Small tables with named rows and columns. After each table, cells are looked up by row and column.

Damutok =
	Refigo	Denore	Ked	Rur	Vabikob
Bof	227	141	82	65	162
Ror	82	128	139	130	116
Gufe	129	133	118	129	136
Bep	178	137	110	99	147
Sif	139	132	92	80	135
Fel	210	139	80	52	154
Gona	107	129	130	90	117

What is the Refigo of Fel in Damutok?
210
What is the Vabikob of Fel in Damutok?
154
What is the Refigo of Ror in Damutok?
82
What is the Denore of Bep in Damutok?
137
What is the Denore of Gona in Damutok?
129
What is the Ked of Fel in Damutok?
80
What is the Refigo of Gona in Damutok?
107
What is the Denore of Sif in Damutok?
132
What is the Ked of Gufe in Damutok?
118
What is the Ked of Gona in Damutok?
130
What is the Rur of Ror in Damutok?
130
What is the Vabikob of Gufe in Damutok?
136
What is the Vabikob of Bep in Damutok?
147
What is the Rur of Sif in Damutok?
80
What is the Rur of Bep in Damutok?
99
What is the Vabikob of Gona in Damutok?
117
What is the Refigo of Gufe in Damutok?
129
What is the Denore of Bof in Damutok?
141
What is the Denore of Fel in Damutok?
139
What is the Ked of Bof in Damutok?
82
Which row has the largest Denore? Bof

Dul.csv
,Mol,Zok
Sise,199,9155
Ves,651,8548
Tonufub,1166,7448

Mol of Ves: 651
Mol of Tonufub: 1166
Zok of Tonufub: 7448
Mol of Sise: 199
Zok of Ves: 8548
Zok of Sise: 9155

Table Bevega
,Sefekis,Govo,Damavev,Puz,Zer,Mes
Vol,1.7,9.3,5.5,2.0,5.8,2.1
Rokuzug,3.1,7.4,6.1,3.7,5.5,3.4
Nagu,5.8,4.8,6.2,6.2,5.2,5.7
Mivodil,4.0,6.7,6.1,4.6,5.5,4.1

Nagu, Govo => 4.8
Vol, Zer => 5.8
Vol, Damavev => 5.5
Nagu, Puz => 6.2
Mivodil, Zer => 5.5
Rokuzug, Sefekis => 3.1
Nagu, Damavev => 6.2
Row with the largest Damavev: Nagu

Funok
fields: Lerak, Mav, Bakeni, Vuzonef, Rep, Lufanos
Laf: [81, 218, 67, 213, 29, 58]
Likab: [100, 215, 63, 209, 18, 62]
Meli: [52, 69, 54, 43, 150, 58]
Rud: [83, 215, 67, 225, 12, 69]
Zolit: [206, 163, 199, 199, 118, 191]
Zif: [141, 27, 167, 23, 233, 190]
Torureb: [195, 153, 203, 184, 128, 185]
Fovem: [198, 153, 183, 189, 140, 189]
Geg: [56, 54, 67, 36, 162, 63]
Nenisob: [55, 80, 47, 57, 116, 54]
Nafe: [148, 0, 184, 21, 227, 194]
Tak: [164, 13, 170, 20, 235, 161]
Ror: [136, 22, 160, 13, 229, 164]
Lim: [195, 171, 197, 174, 122, 192]

Torureb, Vuzonef => 184
Meli, Vuzonef => 43
Rud, Lufanos => 69
Likab, Lufanos => 62
Tak, Mav => 13
Zolit, Bakeni => 199
Nafe, Lerak => 148
Nafe, Vuzonef => 21
Meli, Rep => 150
Zolit, Rep => 118
Nenisob, Lerak => 55
Meli, Lufanos => 58
Geg, Vuzonef => 36
Tak, Lufanos => 161
Tak, Vuzonef => 20
Zolit, Vuzonef => 199
Ror, Vuzonef => 13
Meli, Bakeni => 54
Nenisob, Mav => 80

Bovo =
,Tusiki,Figu,Gaf,Naz,Fadizen,Guko,Ruzut,Dap,Sisor
Tosil,128,128,128,128,-214,-131,-239,128,399
Taz,149,-11,199,227,609,128,406,753,734
Ser,128,187,-335,-59,231,128,340,214,-191
Fet,891,-372,128,399,-586,-347,555,-178,-312
Mel,205,141,130,104,45,120,121,126,94
Gisa,-33,96,408,202,64,128,117,143,128
Mizomus,218,-113,128,-160,216,-159,317,48,-431
Tofado,128,128,355,-167,83,209,77,430,128
Ledupe,408,-344,-383,128,-183,-397,128,167,128
Monav,128,128,128,464,22,335,394,128,249
Mazu,205,128,183,434,108,-5,208,-64,321
Feg,398,136,106,272,128,211,198,332,112
Libomu,-173,-47,44,-71,128,128,327,293,260

What is the Figu of Tosil in Bovo?
128
What is the Guko of Feg in Bovo?
211
What is the Naz of Fet in Bovo?
399
What is the Figu of Ser in Bovo?
187
What is the Sisor of Gisa in Bovo?
128
What is the Dap of Tosil in Bovo?
128
Which row has the largest Guko? Monav

Milugu =
,Rukazi,Sotoso,Lasaze,Kesig
Vudupe,2.33,4.35,8.23,3.33
Tinog,7.30,2.65,2.36,5.90
Pob,2.40,5.17,7.91,2.95
Sigezi,7.85,5.07,2.35,2.92
Nokupi,2.99,2.31,5.10,7.84
Vop,7.90,4.89,2.38,3.09
Pokob,2.28,4.42,8.18,3.16
Niba,5.63,7.31,2.63,2.39
Zet,6.74,6.38,2.49,2.54
Vemeve,2.74,7.43,5.61,2.48
Fezufiv,7.25,2.66,2.40,5.96
Belido,4.01,8.32,3.62,2.19
Mim,3.19,2.31,4.83,8.03
Peme,3.76,2.32,3.70,8.34

Belido, Sotoso => 8.32
Pob, Lasaze => 7.91
Pokob, Lasaze => 8.18
Pob, Sotoso => 5.17
Nokupi, Lasaze => 5.10
Peme, Rukazi => 3.76
Pokob, Sotoso => 4.42
Belido, Rukazi => 4.01
Vop, Rukazi => 7.90
Pob, Kesig => 2.95
Fezufiv, Lasaze => 2.40
Zet, Sotoso => 6.38
Vemeve, Sotoso => 7.43
Which row has the largest Rukazi? Vop

Rupino =
         Noku  Firako  Suriz  Gep  Bupod  Mefuni  Zafari  Duto
Bolog     -14       7     12  -15    -27       3      47   -12
Soso       -6      69    -32  -64     41      -2     -27    12
Samamid    18      10     -3   13     11      35     -10    12

What is the Zafari of Soso in Rupino? -27
What is the Firako of Bolog in Rupino? 7
What is the Noku of Soso in Rupino? -6
What is the Duto of Bolog in Rupino? -12
What is the Firako of Soso in Rupino? 69
What is the Noku of Bolog in Rupino? -14
What is the Duto of Soso in Rupino? 12
What is the Gep of Soso in Rupino? -64
What is the Mefuni of Soso in Rupino? -2
What is the Suriz of Samamid in Rupino? -3
What is the Zafari of Bolog in Rupino? 47
What is the Mefuni of Bolog in Rupino? 3
What is the Bupod of Samamid in Rupino? 11
What is the Firako of Samamid in Rupino? 10
What is the Noku of Samamid in Rupino? 18
What is the Mefuni of Samamid in Rupino? 35
What is the Gep of Bolog in Rupino? -15

